The rows below fall into families. The same turns and mirrors carry the whole set onto itself and the rows of a family onto each other. For each named row, which other rows are in its family? Write them in the order they are listed.
These 32 rows form 4 families of 8 rows each.
Dogu: -272  214 -284  178 -190  -22  115  280 -387 -586
Debi:  258  386 -320  107  -32 -112  114  120   78 -409
Kugal:  -40   52 -220  302   64   -5 -447  343 -203 -510
Dat:  321  353 -285  224 -148  141  -22  365 -149 -503
boki:  -43  313 -349  146 -227  282  264   19 -121 -171
vib: -194   20 -148  383  117  356  211 -132  109 -132
tofi:  -25  310 -420  115 -215  123  334   45  -65 -300
mune: -178   46   28  370  113  277 -450   -5 -136 -381
nog:  -67  198 -248  375   12  -18 -436  402 -126 -479
pob:  291  335  -69  187   50  156   33 -211   99 -303
detu:  294  478 -225  195 -211   -2  -75  199 -169 -412
lolu: -203  173   61  359  -49   44  -59  285 -483 -500
rone:   18  132  -98  341   51   77 -427  350 -285 -565
Meril:  -67  -37 -111  324  335  158 -314  -87   83 -455
tanu:  -98   86 -424  291  -24  127  172  -92  254 -137
Degem: -229  184 -184  290 -188    4   74  249 -406 -656
pebus: -135   48 -236  416   85  130  170  -84  141   20
fepit: -328  -58  -73  563  254  -25   11  165  -54 -468
vinar:  203  274   -6  108   56  247   74 -216  109 -302
fuz:  319  385 -246  177 -164   62   21  306   -4 -558
vezu:  187  325 -203  160   62  115   40 -236  205 -263
gasal: -251  251 -213  302 -226 -166   36  342 -361 -468
lon:  -27  298 -373  142 -320  186  253   -6 -221 -231
disig:   35  177 -149  139  273  312   71 -241  143 -436
pepo: -102  467 -388  217 -347   -3   94   19 -224 -280
Mefu:   67  244 -150  358 -167 -115 -346  449 -190 -356
Tup: -435  -39  -26  458  145  -96  -45  178 -100 -447
rom: -141   99  -58  285  252  126 -425 -108  -19 -262
zano: -387  -23   25  515  112   49  -87  156 -180 -324
loz:  -99   68  -60  326  236   63 -395 -196   65 -345
maz: -202   79  -60  442   77  192  144  -80  154  -38
tuz: -169 -197   -3  438  257  179   54  153  -10 -397

Which other rows belong to the same family as rom? nog, Degem, pebus, fepit, vinar, fuz, lon
Which other rows belong to the same family as disig? Debi, mune, lolu, tanu, pepo, Mefu, tuz
Which other rows belong to the same family as vezu? vib, tofi, detu, rone, Meril, gasal, zano

